(in the rows, 128 means zero)
name the system of each run
A, path 1 (8 x 18)
[[ 98 104 119 127 138 196 105 192 125  98 153 151 139  31 126 136 103 150]
 [162 108 147 173 128  84 125  90 130 133  90 109  76 200  97  70 146  88]
 [102 186 100  64 133 116 148 128 128 151 160 140 183 124 165 209 118 167]
 [125  67 143 172 123 185 110 170 125  86 113 139 113  64  99  61 148 107]
 [143 165 145 129 133  60 126  65 123 158 118 101  88 229 140 145 108 121]
 [111 139  75  83 134 161 150 183 141 129 159 162 196  54 125 170 139 166]
 [125  82 187 188 112 149 104 109 109  87  88 107  81 138 126  51 147  77]
 [147 186  99  91 153  71 127 103 134 182 159 130 116 188 130 204  83 169]]
K, path 2 (8 x 18)
[[174 106 153 115 134 108 120 136 151 122 117  77  62  99 129 141  35 128]
 [183 114 111  92 113 130 183 141 145 173 139  93 180  71 171 155 122 145]
 [142 128 195 136  81 186 125  92 140 125 166 111 117  78 122 143  71 143]
 [207  97 127 106 142  90 143 141 155 152 109  78  83 104 129 138  65 130]
 [152 135 138  92  93 160 169 139 143 152 153  96 187  70 180 167 124 155]
 [154 103 179 152 104 164 120  89 143 132 155 110  87  78 108 123  46 126]
 [214 117 126  81 130  85 159 146 156 159 109  75 114 117 143 156  98 143]
 [125 128 151 109  94 188 149 137 134 134 163 106 175  49 173 158 103 151]]
D, path 3 (8 x 18)
[[ 74 137  90 172 151  94 116 129 146 129 141 114 104 173 132 106  89 109]
 [142 135 117  96 128 133 143  92 106 137 123 190 164 116  87 140 173 132]
 [126 131 185 106 112 144 112 150 123  84 107  90 104 114 162 143 114 131]
 [ 96 129  85 173 156 107 110 139 139 137 140 139 106 168 106 103 117 122]
 [135 145 132  84 112 127 154  93 119 121 114 160 171 120 106 144 167 125]
 [116 123 170 126 131 146  97 145 110  98 119 107  93 114 158 139 100 130]
 [116 133  89 156 143 107 122 145 151 129 132 141 117 169  87 103 142 126]
 [122 146 140  83 117 120 152  87 109 120 110 145 163 119 138 149 147 117]]
V, path 4 (8 x 18)
[[ 72 121 108 160 130 128 130 127 146  99 127 124 128 123 121  90 110  97]
 [167 131 155 116 121 117 133  73 101 157 120 139 127 151 125 138 145 128]
 [123 137  96 106 150 130 117 190 136 118 134 136 134 114 127 155 130 159]
 [ 94 118 138 165 116 127 131 107 133 109 116 109 123 146 138  84 130  91]
 [162 145 136 107 131 120 128  91 111 164 143 152 129 139 114 165 124 149]
 [110 121  96 113 147 127 128 190 140  98 108 129 139 105 131 122 145 128]
 [113 130 163 169 110 132 119  88 117 133 134 111 111 165 145 106 125 110]
 [150 141  99  94 145 112 137 118 131 151 141 162 137 118  93 163 113 151]]
D, path 5 (8 x 18)
[[137 112 171 181 108 157 117  71 119 164 166 112  99 122 137 116  74 125]
 [190 125  75 101 154 102 138 184 154 161 133 134 130 125  98 154 137 169]
 [111 102 140 132 102 138 172 111 123 123 105  85 175  93 200  97 146  86]
 [152 128 144 180 125 156  99  99 132 180 191 134  91 135 102 139  72 162]
 [186 113  75  76 144  89 171 183 161 134  94 116 155 106 115 134 156 137]
 [ 97 109 168 168 101 160 140  86  96 147 136  86 153 116 217 104 126  97]
 [170 130 105 155 136 142 109 140 165 170 189 152  98 121  53 146  78 177]
 [177 101 102  74 131  80 188 151 136 127  62  91 166 109 166 119 174 102]]
T, path 6 (8 x 18)
[[155 138  85  81 114 109 176 159 204 120 137 100 152  80  96 151  78 146]
 [104  92 177 163  99 176 139  88  84 125 116 111 158  94 197  85 160  87]
 [207 138 174 108 132 114  89 123 134 139 128 125  48 154  77 167  86 167]
 [112 109  79  98 110 119 198 153 187 100 111  92 188  55 140 107 110  96]
 [152 111 216 169 104 173 100  77  58 163 138 114 111 143 191 124 154 128]
 [179 137 124  87 130 107 123 156 192  96 125 127  75 105  31 151  60 154]
 [111  91 112 121 108 124 197 114 125 130  93  82 203  81 215  90 156  74]
 [174 142 221 155 107 179  65 101  88 160 170 131  68 152 129 167 108 179]]
T, path 7 (8 x 18)
[[178  97  96 170 170 123 100 191 115 199 155 104  93 140 166 135 117 166]
 [107 157 124 126  78 149 167  81 176 108 150 160 181 121  53 112 148 121]
 [102 115 149 107 170 101 101 119  63 107  80 126  91 133 190 139 114  99]
 [175 133 101 142 122 143 127 194 168 161 166 115 134 135 105 141 147 183]
 [ 69 134 131 143 104 128 155  58 136 100 121 140 154 127 115  92 120  77]
 [163 120 137  99 175 112  93 148  73 149 109 145  93 130 158 170 129 152]
 [117 144 106 144  95 147 148 174 197 105 147 106 157 130  94 110 146 143]
 [103 114 135 149 141 109 131  53  86 147 116 138 121 142 155 110 111  85]]
S, path 8 (8 x 18)
[[168 107  97 168 157 135 103 141 125 182 163 157  98 131  89 126 115 159]
 [132 153 157  83  75 132 173 105 165  99 119  98 169 111 130 142 132 123]
 [116  96 138 158 166 130  92 138  70 138 111 126  92 131 181 114 127 113]
 [163 145 114 134 111 137 133 134 177 149 171 135 125 130  64 142 105 166]
 [119 118 157 100 106 120 165 100 117 105  87  92 156 109 183 117 140  88]
 [134 117 127 164 165 149  73 154  90 159 154 155  86 139 128 139 121 160]
 [148 144 127 107  86 118 173 117 200 111 133  95 143 117  86 125 100 126]
 [123 102 145 130 143 129 127 110  63 145 100 123 141 124 206 121 164 104]]
A, path 9 (8 x 18)
[[152 121 153  98  76 127 189 101 160 102  95  92 174 104 132 106 159  95]
 [152 110 170 136 131 143 111 119 103 159 145  87  94 101 191 155  63 140]
 [192 112 101 137 103 125 170 122 187 161 151 120 145 112  67 110 120 138]
 [124 119 165  94 101 124 169  88 115 110  92  85 156  93 194 128 120  89]
 [195 107 154 148 127 157 107 140 129 177 167 110  90 104 128 149  85 170]
 [149 124 103 120  92 102 196 105 194 125 117  92 163 119  99  96 123  99]
 [146 109 173 101 126 146 134  97  76 147 117 106 138  81 209 156 106 122]
 [195 114 142 157 100 153 127 146 183 151 163 105 100 117  72 119  98 160]]
L, path 10 (8 x 18)
[[ 99 157 151  93 127 128 110 158 134  85 122 105 113 123 152 165  96 141]
 [110  95 104 168 126 146 145 115 132 132 131 140 149 101 115  76 139  96]
 [140 162 140 109 133 109 114 103 107 144 131 151 121 180 118 163 148 150]
 [101 120 120 104 134 138 130 165 143  83 113 118 130  78 136 130 101 120]
 [120 118 126 173 120 139 130 104 114 149 135 139 141 157 126  92 170 114]
 [123 162 133  88 139 111 117 114 125 121 133 145 114 137 113 177  96 148]
 [117  98 116 127 130 139 142 162 132  98 100 123 147  88 137  96 153 106]
 [114 147 141 163 125 134 108  96 110 153 152 139 118 181 131 129 142 137]]
K, path 11 (8 x 18)
[[183  62 147 148 119 165 150  88  91 162 117 155 149  63 123  86 161 105]
 [151 179 169 130 112 117  95 136 148 145 161  89  82 197 130 180  95 178]
 [107  98  74  90 143 118 168 168 159  91  99 115 156  43 136 114  95  98]
 [175 115 184 160  93 167 133  59  87 187 153 134 142 132 147 123 160 134]
 [127 162 123 104 142 104 101 171 172 100 139 108  72 143  92 170  56 162]
 [146  76 105 114 122 132 183 142 126 130  92 103 181  62 176  92 158  92]
 [137 161 181 151 102 159 102  60 103 173 186 143 114 157 127 168 101 162]
 [151 113  98  94 148  96 133 196 187  77  93 103  88  99  79 122  84 127]]
L, path 12 (8 x 18)
[[ 93 132 111 134 136  95 148  66 117 131 114 142 138 152 127 111 120  88]
 [127 141 130  91 142 150 111 147  93 126 134 167 145 104 135 170 150 157]
 [ 98 124 136 153 116 139 115 153 154  77 113 120 110 137  97  89 137 109]
 [ 91 146 101 126 144  99 140  79 102 153 132 148 149 156 151 139 127 111]
 [128 135 147  92 121 165 115 150 117  97 129 158 139  86 107 152 145 151]
 [100 119 119 164 138 112 114 136 132 102 106 124 102 165 113  84 143  99]
 [ 91 165 107 105 135 118 140  97 113 147 149 149 164 135 151 167 119 136]
 [133 111 155 112 118 164 118 143 123  82 107 155 126  85  91 112 153 124]]
S, path 13 (8 x 18)
[[129 123 162  85 116 153 130 122 137 104 136 106 115  46 144 168  36 135]
 [197  76 167 179 111 141 125 154 128 147 105  76  96 144 151  74 165 121]
 [138 160 143 132 115 140 130  81 123 194 193 118 135 136 159 186  73 166]
 [161  78 177 112 106 165 138 140 138  85  98  96 110  39 130 105  95 107]
 [185 122 163 174 123 122 107 127 108 190 140  84  94 197 171 126 150 150]
 [128 133 128 112 109 157 152 105 153 151 180 115 148  55 137 166  39 147]
 [182  78 205 143 101 155 120 132 110 103  83  90  96 110 146  83 161 104]
 [162 150 129 149 141 115 109 121 123 205 182 102 101 170 164 178  79 176]]
V, path 14 (8 x 18)
[[101 171 137 114 100 132 143 117 142 126 147 112 163 150 154 156 136 142]
 [117  99 111 138 163 132 114 125 100 131 124 160 109  94 122 117 107 114]
 [161 137 146 125 105 119 136 133 151 119 112 109 122 163 105 117 162 132]
 [ 93 144 115 118 138 126 130 125 118 139 146 126 147 120 168 157 102 133]
 [137 100 120 150 139 139 121 130 124 122 117 151 116 114  92  93 142 115]
 [139 156 153 104 109 110 135 117 136 120 119 105 127 162 138 151 136 136]
 [108 117  91 138 155 133 126 144 117 149 145 141 138 103 146 134 107 132]
 [134 122 150 138 111 137 126 117 134 101 110 135 120 138  92  99 156 113]]

runs to name
path 15 (2 x 18)
[[110 149 111 171 108 109 141  93 161 134 140 141 136 197  70  88 160 113]
 [107 160 119  68 156 101 125 103  75 132 109 169 150 143 157 178 151 133]]
  V
path 16 (2 x 18)
[[159 101 100 167 137 128 136 171 135 176 141  93 134 135 167 109 145 139]
 [160 146 163 125  89 134 145  94 161 144 155  95 123 134 119 148  90 142]]
  L
path 17 (2 x 18)
[[124 144  91  85 153  98 140 145 129 138 128 133 143 118 142 171 105 144]
 [129 101 142 158 112 170 124 148 119 118 125 133 142 106 128  91 174 120]]
  A
path 18 (2 x 18)
[[167 118 119 107 143 130 131 156  99 154 115 143 150 124 146 144 183 151]
 [111 140 160 151 108 147 107 146 155  99 142  96  98 138 125 123  99 135]]
  L
path 19 (2 x 18)
[[112 124 125 155 159 161  87 110  60 158 148 209 134 137 115 133 175 144]
 [129 159 160  82  85 134 140 155 184  56 109 106 126 119  84 139 126 136]]
  D
path 20 (2 x 18)
[[101 140  95  83 164  95 130 104 114 104 104 179 123 111  92 148 103 113]
 [153 106 137 154 120 161 117 167 113 132 121 137 140 134 126 100 205 140]]
  K
path 21 (2 x 18)
[[ 29 183 129 113 117 128 121 126 150  70 139 119 137 144 137 149  90 121]
 [150  80  83 146 165  96 136 122 118 135  90 163 111 122  87  76 149  92]]
  S
path 22 (2 x 18)
[[131 158 193  88  94 194  94 170 123  77 143 139 126  95 114 175 147 178]
 [118  93  83 186 159  80 128 157 165 125 109  82  79 160 122  67  88  90]]
  A
path 23 (2 x 18)
[[132 142 164 127  83 148 156  72 130 143 146 117 163 123 144 134 135 124]
 [170 102 132 122 160 122 102 139 110 131 111 150  79 113  96 131 109 135]]
  L
path 24 (2 x 18)
[[ 97 112  70 130 159  91 139 179 161  95  96 112 122 126 123  97 119 102]
 [106 144 102 150 127 134 138  98 111 152 143 175 173 161 110 115 192 127]]
  S
path 25 (2 x 18)
[[ 74 105  65 122 163 118 140 210 145  93 106 101 146  80 175 113 107 108]
 [140 116 166 189  92 148 137  35 119 156 143 144 128 160  91  78 150  98]]
  D
path 26 (2 x 18)
[[ 74 139  55 110 168 114 132 164 149 122 147 145 143  92 128 153  73 136]
 [146  95 153 149 129 148 118 116  83 122  95 160 130 136 117  85 206 105]]
  A
path 27 (2 x 18)
[[ 79 156 172 144  76 182 120 118 138  83 143 129 154 133 120 116 158 126]
 [135 138 123 108 158  83 109 103 133 117 113 141  73 148  83 146  68 125]]
  D
path 28 (2 x 18)
[[ 87 156 103 115 124  86 159 118 147 125 120  87 154 160 177 137 116 108]
 [137 103 135 135 143 175 108 126  85 149 149 172 132  75 127 137 129 144]]
  A
path 29 (2 x 18)
[[ 78 135  74 158 145  93 145 132 143 138 129 110 144 164 155 102 125 103]
 [118 135 145 111 138 158 109  93  75 136 139 191 143 106 117 153 149 139]]
  A
